128 stands for zero in the data rows.
Here are some points:
[ 82  95 115  75  87  55 105 117  92  85 148 141 135 127  68  87]
[123  55 105  83 118 141 121 107 183  71  48  68 117 167 220 158]
[146 130  73 152 163 194 150 139 189 121  79 129 103 117 140 132]
[147 154 139 139 190 124 176 149  72 159 193 156 148  65  80  91]
[141 112 107 154 125 179 140 128 145 121  79 146 111 141 124 135]
[133 149 167 156 169 180 130 147 134 145 191 147 128  58 134 107]
[112 117 141 137 127 103 109 151 101 133 166 130 153  91 119 100]
[127 158 155 132 128 109 100 149 144 138  96 135 104 148 135 175]
[124 108  88  79 100  83  73 138 176 114 103 110 108 156 167 146]
[134  93  97 120 118 129 146  97 147  95 111 123 147 158 152 111]
[119  61 110  84  90 110 132  97 153  84 110  97 146 173 151 150]
[132 150  62 170 115 187 107 116 189 108 108 163  98 142 105 103]
[136 112  61 189 194 240 175 115 154 145 152 177 122  80  86  88]
[138 155 173 156 107 118 138 144  94 146 166 167 138 141 120 132]
[126 139 107 152 157 151 144 136 126 129 141 168 121 103 110  95]
[ 92 157 139 218 104 128 102 132 144 132 117 185 187 141  96 136]
[129 126 108 135 132 152 132 112 152 116 144 110 137 120 132 112]
[ 88 121 160 163 182 152 146 111 115 130 198 116 197  72 119  92]
[133 118 116 166 192 164 138 121 127 118 156 140 131  93 119 108]
[165 100  75  83 115 134 148 144 171 103  82 109  98 144 163 148]
[111  81 148 166 178 190 211  85  90 111 167 132 201  95 138  95]
[125 122  62 161 219 182 118 104 172 144 137 147 131 110 124 111]
[179  97  97 118 111 141 144 149 150 102  80 155  85 143 139 161]
[129 104 127 116 114 157 107 137 110  98 108 114 147 166 144 126]
[139 125 130  90 117  98 125 100 141 139 108 138 119 126 144 123]
10 more points follow, each with its number after it:
[136 139 125 169 132 153 170  94  88 150 140 167 114 130 116 125] 0
[ 98 113 147 103 133  96 131 112 123 112 176  89 167  86 104  81] 1
[129  83  84  51  46  79  93 101 170  99  67  77 107 220 187 182] 2
[166 156  62 135 150 160  93 143 147 124  94 139 102 127 126 138] 3
[ 14   0 119 165 177 155 210   0 108  37 152  60 213 148 181  80] 4
[137 139 123 119 170 113 180 115 113 125 133 108 131 104 115 131] 5
[ 60 153 196 129 185 103 129 115 102 139 235 105 175  59 132  58] 6
[110 148 165  70  47  50  74 128 122 126  95 109  94 201 167 172] 7
[116 140 115 140 127 133  98 145 159 130 120  98 142 122 115 131] 8
[142 121  71 152 167 149 109 133 155 141 116 132  96 122 118 155] 9
Which of these numbered points is nearest to each point below, looking only along the 2 directions in which the first points spread most? Its number follows each.
[120  95  85 141 120 198 139 129 121  89 142 125 139 142 137  89] > 9
[143  45  52  62  57 124  97 123 222  47  19  69  92 234 202 183] > 2
[ 89 160 218 152 173  99 147 122  61 152 201 147 185  86 129  95] > 6
[110 123 141 145  99 134 109 114 109 128 145 142 139 144 127 130] > 4
[122 107  82 107 111 185  59 166 187  91 103 103 111 111 188 144] > 3
[128 151 112 111 134 143 144 139 136 113 164 112 145 125 109  69] > 5
[146 202 209 140 149  96 124 171  53 189 179 164 119  58  88 115] > 6
[179 134  95 160 121 127 143 102 168 137  50 174  65 205 117 148] > 3
[ 58  13  99 140 176 166 217   0 129  47 157  72 231 139 193  66] > 4
[130 164 129 149 126 140 121 122 119 142 136 138 153 141 105 131] > 5
[114 142 186 163 163 112 145 105  92 138 196 121 204  96  92  82] > 6
[124  66  70  48  68 108 103  78 162  90  28  89 124 252 191 191] > 2
[117 114  74 165 180 212 144 124 166 121 157 126 141 102 140  79] > 9
[158  79  89  54  66  98  86 126 187  97  40  92  73 205 169 166] > 2
[ 98 127 123 150 170 115 114 113 141 125 168 125 165 115 100 105] > 5
[118 168 129 136 147 174  97 147 151 161 158  79 144  80 117 105] > 0
[103 147 154 126 146  57 160 141  98 123 160  97 155 127 109 108] > 1
[133 124 121 116  95 106 124 132 112 115  89 130 114 194 137 148] > 8
[113 124 154 136 120 123 118 101 129 148 136 120 145 131 139 120] > 4
[124 144 173  51  81  25  64 156 148 110  96  68 121 157 127 162] > 7
[200 116  81  93  46  95 109 136 189 107  30 128  50 217 175 189] > 2
[124 135 160 134 110 145 172 112  75 128 146 152 124 112 107 150] > 5
[103 148 153 174 174 126 171 129  96 166 208 120 165  57 106 100] > 6
[140 136 197 120 119 103 118 162 118 153 171 107 159  95  97 123] > 1
[145 136 158 167 137 167 183  97 110 136 145 152 121 102 111 123] > 0
[143 128  69 203 166 221 149 109 153 130 114 154 121 133 132 108] > 9
[130  81 109  59  78 132 102 144 153  76  48  99 109 188 208 176] > 2
[195 160  96 187 162 157 160 123 120 159 100 219  70 141  85 129] > 9
[186 104  52 130 105 173 141 105 190 106   4 121  55 195 160 199] > 3
[121 152 118 136 109 128 122 108 110 136 161 126 133 115  89 100] > 5
[122 154  81 211 169 204 160 118 143 142 172 153 161  98  96  72] > 0
[128  48  62 172 184 193 170  77 183  77 110  86 175 121 126 106] > 9
[133 137 107 153 186 156 152 139 126 153 148 172 123  78 104  90] > 0
[111  68  71 193 162 220 205  57 127  90 115 153 152 151 142 111] > 9
[ 97 122 182 110 108  73 140 103 115 147 168 100 167 119 108 110] > 1
[115  75  82 153  99 171 157  40 130  76  92 142 139 211 174 140] > 3
[114 166  95 155 126 127  82 129 156 151 162 142 121 120  99 133] > 5
[171  94  49  80  66 151  68 158 186  94  23 119  61 200 175 170] > 2
[127  91 119 127 128 108 134 156 137 120 112 123 102 131 147 157] > 8
[157 103  77 114 101 150 109 136 176 118  81 129  90 172 135 177] > 3
[144 155 138 108  85 112 105 166 138 150 104 127 102 151 126 163] > 8
[117 131 151 134 146 110 125 131 107 157 137 138 134 101 115 121] > 5
[146 115  90 169 197 195 147 132 165 127 142 158 118  88 129 119] > 9
[103 113 159 144 117 134 152  99 115 129 131 131 141 124 133 113] > 4
[171 115  38  89  78 122  71 153 189  84  32 122  60 197 158 169] > 2
[113 132 134  47  51   8  85 146 109 115 115  96 106 176 127 164] > 7
[ 93 137 168  97 115  91 114 134  94 145 173 134 158 120 119 135] > 1
[124 142 205  81  59  71  96 117 100 121  91  88 134 179 163 169] > 7
[136 135  88  97 109 150  80 145 183  82  85  75  99 139 141 168] > 3
[145 171 165 117 141 123 116 158 117 143 146 124 120 108 140 133] > 5
[122 156 143 168 114 139 135  93 102 136 160 175 140 135 100 118] > 5
[110 119 200  76  56  38 116  95 118  88 105  90 159 169 153 150] > 7
[120  73  93  74  66 101 105 123 145  95  50 108 101 208 189 180] > 2
